A single turn carries every row of the set below to another of its rows. Some are shown first; where does it send the rows asked next?
K887: [ 0.81 -1.85  0.70 -0.67 -0.52 -0.58  0.26 -1.14  1.42  3.77 -0.14 -0.21
  0.68 -1.92 -3.43  0.01 -0.99]
K122: [-2.06  1.95  1.30 -0.19  0.70 -0.42 -0.31 -0.05 -0.10 -3.61  0.13  1.23
 -0.92  1.75  0.16 -2.38  0.33]
K912: [-0.01 -0.47 -0.30 -0.81  0.07  3.45 -2.76 -0.15  1.31 -1.88 -2.74 -0.02
  2.30 -0.59  0.16 -0.79  0.73]
K556: [ 0.98 -0.19 -2.38 -2.93 -0.65 -0.17  1.45 -1.92 -1.20  1.70  1.36 -2.32
  0.88 -1.12 -1.44  0.85  0.18]
K79: [-1.90  1.59  0.69 -0.85  0.75  1.13 -1.04  1.45  0.33 -3.07  0.17  2.01
 -1.90  0.61 -0.72 -2.49  0.14]
K488: [ 1.88 -0.12 -1.14  1.01 -0.14  1.22 -0.74 -0.88 -1.57  3.68 -1.68  1.37
 -0.36  0.39 -2.19  2.04 -1.08]
K959: [ 1.21 -0.17 -3.39 -2.80 -0.16  0.63  0.48 -1.65 -2.11  1.80  1.39 -1.57
 -0.59 -0.58 -0.90  1.28 -0.45]
K304: [ 0.58 -1.30 -0.30  1.44  0.01 -0.10 -0.27  0.66 -1.50 -2.19  2.31 -1.86
 -0.80 -0.93  2.43  1.62 -0.04]
K380: [-0.19 -0.05 -1.78  2.24  2.44 -0.67  0.35  0.36 -0.60  3.54  1.17  1.23
  0.43  1.84  1.46 -0.44  0.25]
K255: [-0.18 -0.31 -1.69  1.47  2.80  0.54  0.28  0.69  0.30  3.29  2.19  1.35
 -0.15  0.38  1.63 -0.09  0.53]
K36: [-2.26  1.31  1.41 -1.18 -0.14 -0.01 -0.19  0.42  1.09 -3.67 -0.01  1.38
 -1.48  1.11 -0.54 -1.76  0.56]
K742: [ 0.56 -0.52  0.93 -0.65 -0.87 -0.04 -2.14  0.43 -0.50  4.49 -1.25 -0.83
  0.58  0.31 -3.27  1.02  0.54]
K943: [ 1.57 -1.42  1.43 -1.52 -0.51  0.21 -1.87  0.09  0.67  2.82 -1.65 -1.62
  0.33 -0.11 -3.40  1.23  1.42]
K232: [-0.24 -2.71 -0.81  0.47 -1.38 -3.09  0.18  0.50 -0.59 -1.54  1.25 -2.57
 -1.15  0.23  0.73 -0.07 -0.43]
K119: [ 3.00 -1.18  1.25  0.55  1.27  2.07 -0.73 -1.67 -0.59  2.01 -0.71  0.45
  0.73 -0.82 -0.87  1.77 -2.60]
K300: [ 0.44 -0.19 -1.32 -3.10 -0.47 -0.42 -1.04 -0.96 -2.91  2.58  1.12 -2.74
  0.84  0.65 -0.93  0.65 -1.30]
K276: [-2.04  1.40  1.40 -0.86  0.53  1.00 -1.22  1.46  0.07 -2.92 -0.15  2.27
 -1.39  1.07 -0.48 -2.34 -1.50]
K297: [ 1.14  0.59 -1.27 -2.27 -0.75  0.15  1.47 -2.13 -1.85  1.56  1.23 -2.28
  2.35 -0.58 -0.90  1.10 -0.86]
K121: [-0.48 -0.14  0.10  0.72 -0.46  0.83  1.28  1.36  1.18  3.13 -0.29  1.61
  2.25  1.90  0.66  2.22 -0.62]
K986: [-1.50 -1.93 -0.49 -0.55  0.36 -2.11 -0.11  1.64  1.84  3.93  0.78 -0.17
  0.46  1.62 -0.45 -0.98  0.25]
K115: [ 2.54 -1.23 -1.29  1.38  2.35 -1.33 -0.72 -2.41 -1.24  2.55 -0.67 -0.77
 -0.89 -0.11 -2.11 -1.38  0.80]
K733: [ 0.18  0.13 -1.92  0.74  1.24  2.26 -2.74 -0.90 -0.25 -1.69 -2.92  0.03
  1.83  0.48  0.22 -2.05  1.76]
K707: [ 2.34 -1.00  0.35  0.47  3.24  0.37 -2.46 -1.15 -1.21  2.70  0.66 -1.52
 -0.86 -1.26 -1.36 -0.73  1.17]
K226: [-2.49  1.37  1.77 -0.98 -0.22 -0.75 -0.75  0.51  0.32 -3.33 -0.24  1.09
 -1.06  2.03 -0.33 -2.16 -0.32]
K637: [-2.31  1.27  1.67 -0.56  0.24 -0.18 -0.73  1.09  0.27 -2.81 -0.40  1.67
 -0.56  1.46 -0.91 -3.13 -1.54]
K477: [ 1.73 -2.65  1.41 -1.08 -0.32 -1.22 -0.52 -1.22  1.35  2.65 -1.41 -1.32
  0.58 -0.40 -3.32 -0.12 -1.04]
K43: [-1.89  2.06  1.51 -0.35 -0.05  0.46  0.26  0.00  0.48 -3.88 -0.16  1.72
 -0.81  1.44  0.07 -1.25  0.03]
K787: [ 1.54 -1.24 -1.93  1.09  1.39 -0.93 -0.32 -1.79 -0.76  3.81  0.07  0.43
 -1.29 -1.04 -2.61 -0.93  0.09]
K808: [ 0.63 -1.23 -1.62  2.14 -0.84 -1.86  0.52  0.18 -2.28 -2.01  0.52 -1.43
 -0.86  1.10  1.76  1.21 -0.32]
K100: [ 0.17 -0.97 -0.10  0.91 -2.71 -1.08  0.34  1.26 -1.13 -1.90 -0.11 -2.01
  0.27  1.09  0.91  2.79  0.45]
K5: [-1.99  1.38  0.76 -0.70  0.72 -0.02 -0.64  0.27  0.23 -3.59  0.36  1.64
 -2.29  1.35  0.10 -2.09  0.15]
K398: [ 3.10 -0.06 -0.24  1.13  0.41  1.77 -0.35 -1.63 -1.25  1.93 -2.40  0.81
  0.37  0.53 -1.74  2.60 -0.49]
K788: [ 1.16  0.22  0.62  0.99  2.21  0.29 -2.22 -0.64 -1.76  4.14  0.98 -0.96
  0.49 -1.14 -1.74 -0.58  0.82]
K585: [ 0.31 -1.84 -1.69 -0.05  1.72  1.75 -2.50 -1.56  0.69 -1.76 -1.76  0.51
  0.71 -0.76  0.74 -3.24 -1.66]
K222: [-1.41 -1.13 -0.20 -0.55  0.42 -1.20  0.21  1.91  2.17  3.80  1.19 -0.45
  0.95  0.78 -0.51 -0.44  2.01]
K88: [-1.81  2.29  0.84  0.09  0.02  0.47  0.58  0.66  0.27 -3.35 -0.81  2.21
 -0.10  1.21 -1.05 -2.23  0.27]
K246: [-0.50 -1.27 -0.12 -0.10 -0.18  1.21  0.87  1.45  1.63  3.16  0.36  1.96
  1.04  1.36  0.87  2.03 -1.97]
K858: [-0.33 -1.40  0.07  0.41 -1.17 -1.58 -0.59  1.56 -0.87 -1.58  1.46 -3.17
 -0.57 -0.16  0.91  1.15  2.03]
K791: [-1.97  1.92  1.16  0.28  0.56 -0.49 -0.02  0.41 -0.12 -3.03 -0.56  1.83
 -0.14  1.44 -0.86 -3.32 -0.56]
K542: [ 0.92  0.60 -1.18 -1.93  0.24 -0.27 -0.05 -1.90 -3.22  2.11  1.58 -2.76
  2.13  0.15 -0.32  0.33 -1.20]
K68: [-0.50 -1.22 -1.78 -0.28  0.00 -0.02 -2.52 -0.91  0.68 -1.31 -3.74 -0.54
  1.70  1.15 -1.08 -3.08  1.10]
K681: [-2.05  1.34  1.34 -0.81 -0.06  0.39 -0.64  0.33  0.14 -3.68 -0.21  1.99
 -1.58  1.95  0.26 -1.35 -1.14]
K861: [ 1.75 -0.09  1.28  1.06  0.87  1.88 -0.09 -1.43 -0.59  3.35  0.30  0.62
  1.60 -1.90 -1.34  1.41 -1.81]
K731: [ 0.12 -2.41  0.48  0.14 -1.96 -0.70  0.51  0.95 -0.05 -2.05  1.29 -1.71
 -0.30 -0.39  1.38  2.07 -1.86]
K549: [ 0.95 -0.17 -2.31 -3.32 -0.88  0.73 -0.64 -0.88 -2.59  2.15  0.80 -1.75
 -0.09  0.51 -0.88  1.80 -1.62]
K759: [-0.43 -1.96 -0.43 -1.44  1.03  1.95 -3.21 -0.26  1.93 -1.50 -1.45 -0.74
  1.10 -1.42 -0.16 -3.01  0.37]
K938: [-2.00  1.94  0.70 -0.77 -0.05  0.79 -0.11  1.41  0.86 -3.24 -0.49  1.96
 -1.04  0.70 -1.33 -2.09  0.95]
K501: [ 0.00 -1.81 -1.36 -0.29 -0.38  1.20 -1.82 -1.31  1.08 -1.68 -3.79  0.78
  1.80  0.80 -0.21 -2.11 -2.00]

K68 turns into K733
K79 turns into K276
And these:
K297 turns into K556
K36 turns into K5
K861 turns into K887
K304 turns into K731
K255 turns into K246
K943 turns into K707

